[[-0.528 -0.687 -0.623 -1.296 -1.017 -0.751 -0.285 -0.512]
 [ 1.540 -0.377 -0.036 -0.234  1.148 -0.399  1.380  0.019]
 [-0.849 -0.766 -0.538 -0.514 -0.300  0.462 -0.488 -0.331]
 [-0.399  0.356 -0.008  0.074 -0.550 -1.833  0.518  0.218]
 [-0.149 -0.305  1.042  0.389 -0.066  0.468 -0.758 -0.311]
 [ 0.582  1.237 -0.745  0.495 -0.366 -1.056  0.598 -1.105]
 [-0.942 -0.677  0.278 -0.031 -0.883  0.998  0.502 -0.779]
 [-0.909 -1.676  0.232 -0.333 -1.095 -0.886 -0.347 -1.862]] → -0.528

[[-0.325 -1.427  0.649  1.334  1.683 -0.049  0.020  1.682  1.102]
 [-0.417  0.240  0.169  0.140  1.706  1.132  1.371 -0.457 -1.124]
 [ 0.835 -1.718 -0.258 -0.421 -0.054 -0.760 -1.002  0.351  0.118]
 [ 0.843  0.210  0.585  0.389 -0.083  0.338  0.756  0.088 -0.817]
 [ 1.482  0.174  0.678  1.444 -0.687 -0.933 -1.296  1.765  1.867]
 [ 1.794 -0.413 -0.433 -0.342 -1.562 -1.568 -2.371  0.695  0.169]
 [ 0.939  0.660  0.528  0.931  0.416 -0.032  0.434  1.989  1.071]
 [ 1.027  0.217  0.365  0.399  0.848  0.462  0.824 -0.024  1.172]
 [ 0.292 -0.834 -0.168 -0.273  2.127  0.657  0.867 -0.948  0.505]
 [ 0.328  0.359  0.577  0.510  0.964  1.466  1.217  0.438 -0.534]] → -0.325

[[ -98.9  164.8 -102.1 -140.5 -216.1 -137.5  -80.2  -67.6  139.6  114.5
  -150.8    3.0   28.4  142.5]
 [  35.9   28.0   21.3   25.8  117.7   28.3  -54.4  -83.9    4.6    2.3
    58.8  -69.7  -18.1   40.2]
 [  31.1 -147.5   20.5  208.8   29.4  153.6   68.6  126.6   11.2    4.2
     9.7  105.4   68.1   -7.2]
 [ -26.3   82.4  -86.0  -99.0  141.2   -6.7  -72.0 -117.0  135.5   82.8
    34.3  -68.9  -11.5  168.4]
 [  21.8 -159.6  -93.4  225.8  148.4  181.9  -10.0   75.6  114.0   50.0
    24.5   72.3   20.5  113.1]] → -98.9

[[-0.93 -1.61 -0.49 -0.65  0.56  0.37  0.68 -0.99 -0.12 -0.89 -0.65 -1.49
  -0.39 -0.81 -1.00  1.11]
 [ 0.47 -0.70 -0.76  0.48  0.46  0.18 -0.83 -1.18 -0.53 -1.21 -1.27 -1.14
   0.79  0.59 -1.25 -0.40]
 [-0.91 -0.37  0.52 -0.95 -0.71 -0.64  0.65  0.49  0.50  0.53  0.58  0.18
  -0.87 -0.79  0.48  0.52]
 [-0.54 -0.59 -1.30  0.06  1.53  1.62  0.56 -1.05 -1.16 -0.91 -0.50 -1.04
  -0.51 -1.04 -0.84  0.67]
 [-1.10 -1.10  0.15 -1.15 -0.81 -0.88  0.30 -0.17  0.27 -0.14 -0.10 -0.60
  -0.83 -0.84 -0.24  0.40]
 [-1.08  0.26  0.30 -1.00 -0.72 -0.39  0.68  0.81  0.06  0.86  1.00  0.73
  -1.42 -1.28  0.91  0.21]
 [ 1.01  1.56  1.24  0.41 -1.42 -1.33 -0.82  1.43  0.88  1.28  0.84  1.78
   0.60  1.25  1.31 -1.21]
 [ 0.36 -0.22 -0.50  0.32  0.09 -0.04 -0.75 -0.65 -0.43 -0.69 -0.77 -0.53
   0.44  0.40 -0.69 -0.57]
 [ 0.93 -0.82 -1.08  0.91  0.67  0.26 -1.38 -1.68 -0.76 -1.74 -1.87 -1.54
   1.36  1.12 -1.79 -0.76]] → -0.93

[[ 24.342  19.855 -12.968  -5.735 -13.473   2.304   5.105   5.990 -23.408
   -8.710]
 [  0.224  -4.587 -10.303  -9.900  -9.665  -4.814  -9.317  -5.559 -12.267
  -15.184]
 [-22.835  -4.525   2.648  -2.030 -14.229 -25.445   7.874  -7.686  -5.504
    5.637]
 [  0.235  -4.476 -10.311  -9.867  -9.780  -4.859  -9.233  -5.507 -12.215
  -15.179]
 [  5.108  -0.928 -11.272 -10.139 -10.706  -3.820  -8.227  -2.913 -14.722
  -16.964]
 [-10.315  -9.017  -8.130  -8.257  -8.486  -9.795  -8.006  -8.666  -8.016
   -7.054]
 [-12.889  -9.655  -7.515  -7.905  -8.424 -11.968  -7.148  -8.703  -7.472
   -4.745]
 [-23.301  -1.555   6.009   0.050 -16.086 -26.840  12.909  -8.040  -5.039
    7.847]
 [-17.833  -9.741  -5.503  -6.776  -9.675 -17.430  -4.097  -8.110  -6.634
   -0.839]] → 24.342

[[ 0.39  0.73  0.81  0.34  0.17 -1.07 -1.70  1.78 -1.78 -0.62  0.74 -2.16
   0.20 -1.61 -1.98  1.02]
 [ 0.15 -0.04 -0.49 -0.19  0.20 -0.82 -1.27 -0.97 -1.42 -0.49 -0.92  0.75
  -0.66 -0.07  0.44 -1.48]
 [ 0.80  0.14 -0.29 -0.60  0.13 -1.12  0.04 -0.53 -0.65 -1.02 -1.23 -0.05
  -0.87 -0.77 -0.29 -0.37]
 [ 0.03  0.92 -1.74 -0.73 -1.46 -0.89  0.50 -1.52 -0.28  0.08  0.67 -0.26
  -0.08 -0.57  1.30 -1.31]
 [ 0.37 -1.07 -0.75 -0.70  0.55 -1.41  0.07 -0.76 -1.29 -1.73 -0.19  0.81
  -2.26  0.06 -1.13 -2.05]
 [-1.04 -0.80 -0.96 -0.54 -0.94 -1.72 -1.07  0.15 -1.50 -1.11  0.34 -1.00
  -1.10 -2.05 -0.99 -0.87]
 [-1.34 -0.86 -1.15 -1.75 -1.61  0.38 -1.12 -1.26 -0.41 -0.97 -2.37 -0.76
  -1.51  0.79 -2.29 -0.99]] → 0.39

[[ -84.79 -139.05   16.49  -95.85   -3.85  -69.83  -76.85   51.00   95.65
   -98.48   12.43 -134.44]
 [ -60.83   77.97  -79.86  -20.29 -198.10   34.36 -190.31 -191.39  -57.42
   101.55 -106.95   18.38]
 [ -36.59   25.01   96.89  149.32  -92.56  130.76    4.10   15.36  -45.06
  -103.54 -204.59  -20.74]
 [   8.21  -92.05 -168.47 -172.05 -110.55 -264.26   44.43 -172.04   14.41
   205.57   34.91  -98.61]
 [-107.94 -233.34   90.53   73.07  -58.30   98.19 -113.60  -52.26  115.96
  -212.66  -53.28  -17.53]
 [  11.10  -87.07  -44.61   68.61  -20.25 -136.60   88.30   21.61  156.92
   -64.15  -71.49  -50.45]
 [  21.49 -226.70   92.68 -160.30   81.80  -59.06   99.27  -20.77  -34.55
  -202.01  -46.26   15.30]
 [ -19.06 -133.96  -80.05 -160.95  -74.56 -191.82  -43.33 -103.92 -110.13
   -98.99  -16.37 -178.19]
 [ -59.10   85.55   37.10  174.48  -56.23 -134.80   37.86  -49.96   83.22
   127.83  -65.49   19.83]
 [  47.20 -212.70  -47.24 -130.59  -25.88 -110.46  -26.66  -76.91 -178.82
   -96.37  -54.38  -61.84]
 [  66.41 -150.64  -78.75 -209.35    3.13  -74.07   33.58   18.18   12.19
  -129.07   25.02 -154.33]] → -84.79

[[ 0.127  0.003 -0.004 -0.008 -0.105 -0.209 -0.050  0.028 -0.056 -0.144]
 [ 0.149 -0.204  0.304  0.003 -0.011 -0.241  0.029  0.066 -0.066 -0.132]
 [ 0.003  0.081 -0.118 -0.030 -0.147  0.037 -0.003 -0.042  0.054 -0.011]
 [-0.032  0.032 -0.025  0.041 -0.005  0.068  0.038 -0.050  0.024  0.037]
 [-0.041  0.045 -0.030  0.030 -0.042  0.082  0.047 -0.063  0.045  0.042]
 [-0.053 -0.022 -0.011  0.044  0.019  0.093  0.033 -0.052  0.028  0.063]
 [-0.152 -0.016 -0.017  0.055  0.074  0.232  0.073 -0.088  0.067  0.170]
 [-0.048 -0.149  0.089  0.021  0.058  0.077  0.031 -0.024  0.019  0.075]
 [-0.082  0.048 -0.069  0.041  0.046  0.132  0.031 -0.052  0.028  0.087]
 [ 0.070 -0.003  0.037  0.012 -0.097 -0.137  0.000 -0.006 -0.024 -0.087]
 [ 0.143 -0.172  0.269  0.008 -0.030 -0.237  0.026  0.056 -0.062 -0.134]
 [ 0.052 -0.064  0.103  0.023 -0.049 -0.091  0.014  0.000 -0.002 -0.065]] → 0.127
